In the rows, 128 means zero.
Each path below is one point turned by a fixed rotation once a step. After each direction that follows a path, write how fast that rotation turns it, in degrees each step (0 if it stays still).
Each turn is a multiple of 5 degrees from 10 to 175, or 0.
Each row of a path follows its step; steps can be skipped.
Path 1:
step 5: [122 132 125 116 121 117 134 132 116 123 139 119 122 136 123 121 127 119
 132 123 131 127 125 131 126 122 130 135 121 136 131 130 136 129 132 139
 125 127 118 117 133 130 137 130]
step 8: [113 133 127 134 128 118 123 125 135 125 137 128 118 117 129 126 136 129
 124 119 136 122 124 130 131 123 134 139 131 137 130 129 142 126 118 133
 131 126 133 130 127 132 138 127]
step 9: [130 131 130 126 130 122 124 118 126 133 126 122 133 128 122 144 131 146
 122 128 131 136 128 142 128 121 129 114 131 123 122 134 131 130 128 128
 126 133 133 131 118 134 122 132]
step 11: [129 132 137 134 122 123 126 121 131 124 130 122 128 119 138 135 139 123
 127 121 110 125 128 130 129 138 138 132 127 139 132 129 128 120 132 132
 118 119 123 134 125 133 131 135]
step 19: [137 132 128 131 128 126 124 130 133 141 135 135 125 116 129 144 114 128
 125 118 130 122 139 130 128 137 128 127 133 135 131 123 124 133 119 135
 121 124 127 134 134 122 133 123]
step 21: [131 129 125 130 134 124 135 126 119 129 138 139 129 126 133 124 132 123
 122 136 125 121 122 132 120 112 130 143 129 128 128 125 133 129 125 126
 118 135 120 127 118 117 137 128]
step 22: [138 139 128 127 122 130 123 125 120 130 124 128 121 121 125 134 121 136
 129 126 119 127 139 122 121 123 142 120 127 122 134 110 124 139 130 126
 127 124 127 130 121 131 128 132]
step 23: [126 131 133 117 128 124 124 125 127 113 130 126 122 130 121 124 135 114
 133 122 132 129 135 129 140 121 121 126 130 122 132 126 134 135 129 123
 134 122 122 111 131 131 135 121]
step 24: [119 139 130 122 115 121 133 139 121 128 137 134 137 128 127 141 127 123
 127 123 127 133 115 136 122 119 139 130 132 131 128 134 136 125 127 138
 124 124 125 129 126 125 128 122]
Speeds:
[127 131 126 131 127 132 128 126 127 129 128 130 131 125 129 129 127 132
 125 124 125 130 128 129 130 127 127 128 128 127 129 130 128 124 129 128
 126 128 126 128 127 127 130 123]	140
[128 127 129 128 126 125 129 126 127 129 130 126 129 126 125 128 129 132
 130 130 131 130 127 125 125 129 130 131 130 127 123 127 129 127 130 130
 124 129 125 128 125 126 127 126]	115
[127 129 126 128 129 127 128 125 132 129 128 129 125 127 128 128 128 130
 122 128 131 125 128 126 124 125 125 127 128 130 130 128 128 128 127 128
 130 132 129 129 125 127 125 128]	60
[127 130 128 128 127 129 128 123 126 128 123 129 130 126 129 130 123 128
 132 129 131 130 130 129 127 127 128 126 125 130 128 126 127 126 129 128
 130 130 129 127 129 127 126 130]	140
[127 129 125 131 131 127 127 128 126 128 126 130 128 127 127 126 127 131
 128 129 130 129 127 129 129 127 129 130 129 127 126 126 128 130 127 122
 128 127 131 130 126 130 134 129]	55
[129 128 129 129 127 132 123 127 128 127 126 125 130 129 125 126 132 129
 128 126 129 129 129 131 126 129 126 126 131 125 128 129 124 130 127 127
 128 129 127 126 127 128 127 130]	135
Path 2:
step 2: [111 128 116 130 129 119 136 129 126 140 124 132 135 107 133 119 132 117
 130 130 125 130 118 121 126 126 120 126 123 129 131 131 131 130 129 126
 132 133 124 123 132 138 123 126]
step 3: [134 118 134 132 129 127 125 128 132 137 128 122 134 121 128 125 128 126
 120 121 119 116 135 125 128 124 114 124 115 137 130 118 130 128 129 134
 124 135 138 144 126 140 128 131]
step 4: [129 129 128 115 128 122 129 123 131 124 134 131 131 125 126 122 133 129
 140 127 128 136 120 118 111 121 122 126 133 131 135 112 123 134 130 132
 138 135 146 126 127 132 133 128]
step 5: [137 127 135 128 124 114 140 133 145 141 125 132 135 131 127 119 120 116
 132 133 127 133 131 126 128 126 128 134 121 129 131 132 131 129 121 126
 132 129 138 136 140 119 124 135]
step 11: [128 129 134 137 124 133 138 136 135 133 129 136 126 129 135 123 122 124
 131 136 141 117 120 123 123 133 117 127 131 130 127 116 131 137 139 122
 118 133 135 138 119 134 131 126]
step 17: [124 124 128 117 122 112 133 140 138 133 127 129 137 122 132 120 143 123
 126 128 130 130 129 127 122 127 133 129 130 126 133 115 130 137 135 121
 123 119 136 123 141 125 131 133]
step 20: [130 127 122 129 123 122 127 125 138 135 141 132 138 120 114 122 121 121
 134 122 119 130 118 116 122 124 128 128 124 143 126 125 124 133 136 126
 136 135 133 128 128 137 123 134]
step 21: [136 123 142 123 124 121 136 130 133 130 136 128 131 129 131 121 123 117
 126 130 124 127 127 133 117 129 118 132 133 130 137 116 131 121 123 126
 129 131 137 147 134 126 135 117]
step 22: [128 129 122 122 130 128 126 143 129 128 126 137 137 133 125 114 122 123
 134 129 141 144 129 134 124 127 123 118 128 130 126 123 134 130 124 132
 139 129 146 126 125 124 124 135]
Speeds:
[129 128 127 129 132 129 125 130 127 127 126 128 128 129 129 128 131 126
 129 124 126 131 132 129 130 125 126 125 128 131 127 128 129 127 123 127
 127 129 129 128 124 128 130 127]	115
[129 127 130 123 127 125 129 129 130 127 131 129 127 129 128 126 130 129
 129 128 129 131 132 132 126 128 130 129 128 127 129 128 129 131 125 133
 130 129 127 127 130 125 130 126]	85
[131 126 126 125 126 129 128 125 126 129 130 125 127 130 125 129 129 128
 127 126 127 126 125 126 130 131 124 130 127 131 130 130 128 127 126 129
 130 133 130 126 130 130 129 125]	65
[129 126 128 124 130 128 127 127 127 128 128 129 128 131 127 127 129 131
 123 129 124 127 131 128 127 128 129 128 127 124 128 126 131 125 128 124
 125 127 130 130 131 129 125 129]	160
[126 133 126 128 129 127 130 130 125 128 128 129 127 128 128 131 129 128
 128 125 130 127 131 132 133 130 128 127 127 129 130 125 127 128 130 127
 127 128 127 126 134 130 128 128]	45
Path 3:
step 0: [121 120 118 122 124 133 125 128 125 137 126 136 125 129 126 137 113 131
 123 139 124 131 124 134 119 132 128 126 130 125 124 119 130 137 130 121
 124 126 127 124 132 118 126 134]
step 3: [125 123 123 141 124 131 130 126 135 127 137 124 136 119 125 127 125 133
 118 114 133 125 126 119 123 130 120 125 120 127 127 125 125 118 135 132
 126 127 128 124 118 134 136 127]
step 4: [127 134 136 130 123 131 133 129 130 127 134 123 130 131 119 117 137 118
 121 131 124 122 141 127 115 126 132 125 128 131 120 126 124 134 136 129
 128 123 129 128 135 140 131 135]
step 8: [125 112 123 134 123 131 126 140 133 127 124 124 133 116 129 136 129 129
 127 121 133 129 127 131 131 136 121 127 130 135 124 131 122 131 134 125
 141 133 134 133 131 123 139 125]
step 11: [128 123 125 127 134 126 113 119 129 128 119 115 125 136 133 127 121 124
 133 135 125 123 133 127 133 120 125 124 115 121 125 131 130 118 138 131
 123 129 125 123 124 129 131 129]
step 16: [124 132 131 128 132 139 118 123 127 113 126 122 132 122 130 131 129 117
 136 134 120 131 135 122 128 132 124 117 123 129 125 131 131 129 128 119
 124 129 127 121 134 116 131 127]
step 20: [124 131 136 131 120 130 128 119 124 134 128 130 140 130 125 123 139 132
 129 120 137 119 123 125 130 130 130 133 131 134 133 126 126 122 122 120
 132 140 124 123 127 137 137 122]
step 23: [132 126 131 126 125 125 126 139 131 131 115 128 120 135 126 125 120 124
 127 130 125 132 126 136 139 132 126 133 134 121 140 122 135 130 120 131
 130 132 117 123 126 117 127 133]
step 25: [120 120 123 127 120 122 129 125 123 126 131 133 122 128 124 129 127 131
 135 123 134 120 119 118 143 134 127 127 139 128 129 137 128 129 120 127
 141 126 133 126 131 135 129 128]
Speeds:
[129 129 129 129 125 128 128 131 127 133 127 128 127 128 129 126 125 130
 127 127 127 132 130 129 127 125 129 130 127 126 127 126 128 130 126 128
 128 131 126 129 132 127 123 129]	80
[125 127 126 128 130 127 128 126 124 129 130 128 128 129 128 130 129 131
 128 128 132 127 130 130 125 129 129 133 132 128 128 129 129 132 125 128
 126 127 130 127 126 128 127 125]	145
[128 129 130 127 123 128 128 129 129 123 131 123 128 128 127 131 128 125
 128 127 128 128 132 129 125 127 130 129 126 125 130 128 129 128 128 129
 129 128 126 126 124 126 127 130]	60
[128 127 126 127 126 127 128 127 131 128 132 132 126 127 127 130 128 128
 125 128 130 129 127 129 127 129 125 127 129 127 130 125 128 128 130 128
 127 123 125 131 130 132 125 131]	10
[129 126 124 129 127 129 127 124 125 126 124 128 127 125 128 129 127 129
 128 129 129 131 129 126 125 127 125 128 126 127 126 127 123 126 129 127
 131 127 129 128 126 125 126 126]	135
[126 127 128 127 127 126 127 128 131 125 128 131 129 125 126 131 125 126
 131 128 127 128 128 128 128 129 128 127 131 124 125 128 129 130 125 130
 128 129 129 130 131 123 129 125]	45
Path 4:
step 1: [126 132 131 139 120 139 132 124 136 137 138 124 136 127 121 122 129 129
 125 132 137 130 122 139 126 121 122 142 133 140 134 122 130 130 126 129
 129 133 136 117 122 131 119 131]
step 4: [134 129 127 140 123 124 126 118 129 129 134 126 134 126 125 125 133 126
 118 129 125 124 130 131 138 123 114 143 133 139 121 135 119 127 136 124
 121 120 128 114 124 130 132 133]
step 6: [135 136 132 135 128 136 120 126 124 120 127 125 137 121 125 123 128 138
 121 129 127 117 120 130 129 111 123 131 128 133 120 120 122 137 130 128
 134 140 128 117 132 131 134 137]
step 8: [137 129 121 133 126 134 123 129 132 123 126 127 130 122 122 136 130 132
 110 139 121 116 123 137 120 121 125 132 131 119 122 126 134 134 133 132
 129 120 113 125 128 132 122 130]
step 13: [127 133 128 128 114 129 137 126 136 121 136 131 136 128 129 136 126 137
 115 132 128 129 132 144 135 131 122 136 125 121 128 133 120 131 136 127
 124 128 128 125 128 137 111 128]
step 14: [126 130 129 146 124 137 131 122 127 129 122 133 132 123 119 132 124 130
 109 137 125 126 128 130 129 118 130 136 133 131 138 128 132 136 116 125
 124 135 117 130 129 126 128 130]
step 15: [128 124 125 132 122 133 125 117 132 125 127 132 137 131 137 124 120 127
 121 132 121 133 132 142 126 117 125 121 116 132 136 121 121 132 137 122
 139 142 130 123 131 135 122 126]
step 17: [140 116 128 140 130 123 131 123 134 123 131 132 129 126 130 128 129 123
 118 143 122 131 126 138 124 125 126 139 122 134 132 131 126 129 131 113
 121 131 115 128 135 129 129 118]
step 21: [130 126 127 131 126 134 129 127 129 118 125 127 135 111 131 132 129 126
 128 137 118 122 130 138 130 123 128 126 106 121 130 125 121 132 141 138
 124 133 126 120 135 132 127 134]
Speeds:
[127 128 129 128 129 127 128 126 127 128 126 129 129 129 130 127 129 128
 131 124 126 122 125 126 128 126 128 126 125 129 129 126 124 126 131 130
 129 133 128 128 129 128 125 130]	120
[128 127 126 126 129 127 129 126 127 129 130 128 130 131 129 125 128 124
 125 125 128 132 130 126 124 123 128 127 127 128 127 132 128 128 130 128
 126 128 128 132 129 129 128 128]	140
[127 128 129 127 126 129 130 127 128 130 127 133 127 126 131 131 127 128
 127 130 128 130 129 129 128 130 131 125 126 127 129 129 125 130 130 126
 125 131 124 129 129 128 131 126]	10
[128 129 126 127 131 127 126 125 130 127 126 130 130 127 132 130 129 128
 127 129 129 128 130 131 129 129 128 126 131 128 129 128 126 124 129 128
 133 126 130 132 129 130 128 125]	140
